One turning vector, and how many ticks it has turned
The counts run from 0 to 42.
[116  98  95 106  73  77 185 104 121 111 142  92 104 141  90 117 155 146
 109 138 133 133 142] -> 26
[120 135 138 109  91 121 121 117 130 113 136  85  90 150 104 120 129 191
 103 137  82  94 121] -> 30
[133 111 145  77 103  72 124  94 113 134 125  80 100 145 110 114 145 169
 122 120 116  91 150] -> 37
[157 124  92 100  98  72 171 125 107 118 128 102 100 134 104  97 163 127
 197  91 129 115 140] -> 3
[117 133 117 113  83 142 131  94 166  74 130  86  92 127  80 140  89 150
  80 146 114 122 163] -> 32
[134 131 132  80 107  94 134 108 107 126 146  86  93 155 101 123 144 189
 125 116  86  74 112] -> 29
[115 111 106 120  86 124 166 151 119  83 158 107  82 124  77 120 150 181
 146 118 130  97 130] -> 19
[129  86 111  82  90  77 146  98 118 103 151  85 104 149  96 108 163 156
 131 133 122 118 130] -> 27
[116 112  83  99  95 125 164 161 141  71 128 105  72 142  83 107 143 154
 165  98 137 112 133] -> 10
[134  88 119  68 105  59 141 105 104 120 115  98  88 140  94 109 151 156
 138 138 134  97 151] -> 36
[134  83 126  91  95  68 135 104 118 115 112  93  97 134  94 118 134 146
 127 145 147 120 160] -> 35
[129 110 140  91  94  84 146 120 118 107 141  90  88 139 100 121 169 183
 134 145 116 103 110] -> 28
[133 119  93  90  87 111 146 150 119  96 117 124  74 148  83 101 157 139
 178  99 137  86 151] -> 11
[110 137 106  97  84 122 160 136 142 115 103 114 126 122 104 129 111 157
  83 128  79 118 184] -> 23
[133 123  91  89  74 111 173 143 107 122 100 128 108 135 111 109 126 160
 137  99  81  80 149] -> 13
[115 120  94 103  70  98 168 108 133  93 112 112 110 111  95 113 114 126
  90 117  95 124 185] -> 24
[130 135  81  98  85  93 181 146 108 115 110 134 123 128 114 105 150 149
 102 103  58  93 152] -> 14
[126 148 146  87  87  96 112  93 143 130 124  94 134 133 105 120 118 173
  80 136  72 116 135] -> 39
[158 168 111  85  86 116 161 154 115 135 139 118 119 138 112 107 139 148
 129  85  83  88 130] -> 5
[132 101  97  99  79  85 178 124 130  87 121 109 109 130  90 124 143 137
 102 132 126 132 163] -> 25
[128 136 151 101  82  99 116  96 158  87 167  90 125 133 103 123 105 166
  80 132  85 137 132] -> 40
[112 126 126 114  95  94 132 107 175  70 163  86 112 127  93 107  98 164
  91 137 121 136 131] -> 41
[114  99 119 105  78 112 141 101 157  88 131 100  99 121  87 122 116 157
  83 139 122 140 171] -> 33
[106 142 123 100  78 130 128 139 151  93 132 109  92 142  91 129 100 172
  88 144  82  91 143] -> 31
[147 107  79 105  94  91 185 151 150  96 107 102 101 125 112 102 127  87
 141  98 147 137 152] -> 1
[136 130  93 107  91  78 193 145 122 109 131 133 101 141  99 104 145  99
 168  96 139 117 136] -> 2
[144 152 120 101  71 119 171 138 125 111 153 101 108 141 122 114 132 161
 113  77  68  84 133] -> 6
[108  79 102 105  99  74 151 105 150  90 105 104  87 125  84 111 119 142
 119 140 141 139 165] -> 34
[119 134 112  96  82 127 151 132 126 115  97 117  76 129 101 122 116 182
 108 130  69  84 171] -> 22
[133 130 108 107  93 139 149 158 124 115 114 115  86 140  86 110 129 177
 123 113  96  82 146] -> 21
[131 132 147  82  80  77 128  88 129 130 123  92 122 139 126 120 117 174
 102 129  82  91 134] -> 38
[116 111 103 112  79  99 174 135 127  83 162  81  96 129  77 116 148 152
 142 128 143 127 118] -> 18
[122 103 119  97  95  99 108 102 168  78 166  79 105 134  75 135 108 151
 127 131 152 142 128] -> 42
[124 114 114  88 105 124 144 142 120  87 126 114  77 144  81 133 146 182
 134 125 123  94 120] -> 20
[118 119  98 127  85 129 167 150 154  67 163 113  99 124  75 114 124 125
 145 103 140 137 138] -> 9
[126 103 100  82 106 107 142 155 112 120 108 128  74 140  90 120 155 163
 174 111 104  86 161] -> 12
[126 151  94 113  68 118 161 150 152  85 174  95 131 124  90 125 117 151
  88 106  84 103 122] -> 7
[142 122  85 116  71  89 189 131 119  99 128 120 122 130 113 118 133 136
  99 113  60 126 151] -> 15
[150 127  84 132  78 111 170 149 178  84 139 117 110 125  94 111  86 103
 149  90 125 126 165] -> 0
[119 116 101 106  65 107 193 145 137  89 156 102 107 129  80 114 145 135
 101 131 118 127 133] -> 17
[130 146 106 109  80  98 192 129 133  97 156 103 127 124 105 113 148 133
  78 122  94 141 127] -> 16
[153 134  94  84  78  76 158 131 104 140 136 110 103 144 115 108 146 144
 173  92  95  81 121] -> 4
[112 145  98 123  72 138 165 154 159  83 161 111 106 137  96 128 117 123
 104  94  98 117 122] -> 8
